Rotation paths and how fast each direction turns (degrees per step):
Each turn is a multiple of 5 degrees from 10 to 175, or 0.
Each row of a path follows its step; steps can be skipped.

step 0: [ 17.8  -7.6  -0.3  -9.5 -15.0  11.8   8.3 -14.3  23.8 -28.7  12.2   3.2
  13.8   3.5 -12.1   2.9 -10.1  -7.0 -23.0 -21.3 -14.9  -3.3   1.8  22.0
  -0.1   7.0   8.3  19.6  -5.2 -14.6 -19.8  -1.3]
step 1: [  1.1 -15.4  -7.8   4.4 -21.6  -3.4 -11.0  -0.2 -13.2  11.5 -12.7  -0.1
   0.9  19.0  -2.2   0.3  -6.7  20.4   4.7  -8.5   3.5  -2.6  25.2 -12.9
   1.7  25.0  10.2   6.2  46.2  -3.6  -7.1  -1.8]
step 2: [  0.8 -21.0   9.0  -8.5   5.9   4.0  -5.1 -16.0   4.9  23.4  17.8  16.1
 -11.1  -9.4  16.4 -14.8  18.3   3.1  -1.3  -2.7 -12.0 -11.0  -6.8 -10.3
  -6.0 -35.5  15.5 -17.7  16.5   0.8  11.9  18.0]
step 3: [ 17.3 -13.9  18.0  21.2  -9.9  -8.7  -8.4  17.9   3.8 -18.9  -2.3   8.5
  -5.9  -9.9  11.6  11.7  10.7 -23.6  17.0 -17.3   4.4  -6.1  16.5 -11.1
  12.7  -2.5  -6.0   5.8 -27.5  16.5  21.5   1.2]
step 4: [ -6.6  27.4  -9.6   6.0  19.3  -2.5 -26.6 -24.1  -9.9   8.7  -5.3 -26.3
  -6.6 -17.6   2.8  20.3  -5.0   6.7  -5.3  -6.7  -8.1  -6.3  15.3   9.1
 -12.9   5.6  -9.3  21.2 -10.7  18.7  -2.8   4.8]
step 5: [  5.3  -0.2  26.9 -16.0  -7.3  -3.4   4.1  -0.4  11.0  30.6  17.5 -10.3
  14.8  -4.5 -20.8   0.9 -20.7  10.8   8.0   8.3 -13.4   5.4  -2.3   1.9
  -0.8  17.6 -11.3 -28.6 -17.3   2.7 -18.4  -2.6]
step 6: [  7.6 -11.1  -3.9 -10.2  13.1  -5.8  -4.8  16.0  30.5 -32.9   1.2   9.8
  15.8  15.5 -15.4 -13.7   2.8  32.7  -4.8  -5.7  -6.8   9.8   4.3  14.4
   5.4  -8.8 -18.5   7.5  13.9   7.2   3.4   4.4]
step 7: [-16.1  -0.1  13.3   7.0  10.1  45.8   0.9  22.7 -17.1   6.2   6.7  -0.6
  -2.5  17.0  13.0   2.2   9.3   1.9  -1.3  -8.5   1.0   9.3  25.1  -1.9
 -12.3   5.5   2.6   8.3  20.8 -19.2   4.1   3.1]
step 8: [ 11.0 -15.2 -21.8   0.4  -5.2  10.5  -3.2 -11.5  -5.0  15.6  14.1  12.3
  36.6 -14.3  -6.2   5.6  25.3 -15.6 -14.0  12.7   8.6 -12.0  -6.0 -23.0
 -15.0  -0.7   5.1  -3.0  -6.2   2.7  16.9  11.8]
step 9: [ 12.2 -12.5  12.3  32.2  10.3 -13.9 -14.8 -14.3  24.8  -9.5   5.6  -3.3
 -12.2 -12.6   3.3  -2.9   5.0  -7.6  10.0  19.2   4.6 -10.1   0.5   3.1
   4.6  17.2   9.5   8.6  -2.4  -7.1  14.0 -37.5]
step 10: [-27.7  13.0  -2.7  -9.6 -15.4  -0.3   1.8 -29.2  -1.7   2.0   2.2  15.5
 -10.6  -4.0 -10.7  12.4  -8.4  -5.6  -5.7   3.1 -27.6   6.1  32.0  27.6
  15.1  -2.1   6.0   7.1  -2.9  12.8   5.2  -5.0]
[ 6.9 -3.7  0.1  1.6  4.3 -8.4  0.8 -1.2  8.8 -0.4  6.7 -4.3  1.9  4.8
 -0.3 -0.8  5.8 -5.8 -3.1 -2.3 -1.1 14.0 -6.7 -2.9  2.6  1.8  7.1 -7.1
 -4.3 -0.3  1.7  5.6] : 120
[-13.3   2.0  -0.1  -2.4   2.7   3.8  -2.1   2.2   0.5   9.7   5.7  -1.1
   1.1   4.1  -0.3   5.0  -1.5  -2.7   1.2  -9.1  -4.6  -1.7  -3.8   5.5
  -3.7  -6.4  10.1  -5.4  -1.7   0.1   1.8  -8.6] : 135
[-3.6  2.8  5.6  0.5  5.1 -3.3  7.7  2.3  0.7 -3.6  3.7 10.8 -8.9  5.7
 -2.8 -6.3  2.4  3.4  5.8  4.5 -4.3  0.2  4.9  5.3  6.6 -6.6 -0.9 -3.5
  0.9  3.8  9.7  3.0] : 95
[-8.7 -0.6  2.2 -5.2  6.0 -8.0 -8.6 -3.5  2.0 -3.8  1.6 -6.6 -4.7  5.7
 -1.2 -1.2  4.0  5.0  6.6  0.8  7.2 -3.6 -6.4 -2.8 -6.1  4.4 -0.1  9.5
  3.8 -2.9  5.6  2.5] : 145
[-4.7  2.6 -4.7  1.4 -2.2 -7.1 -3.8  0.2  5.8 -0.2 11.2 -0.4 -2.7 -5.0
  5.3  5.2 -8.0 -3.8  0.8  2.7 12.5  1.2  9.4  1.3  1.2 -6.6 -5.1 -4.8
  0.7 -2.6 -2.9  2.7] : 55
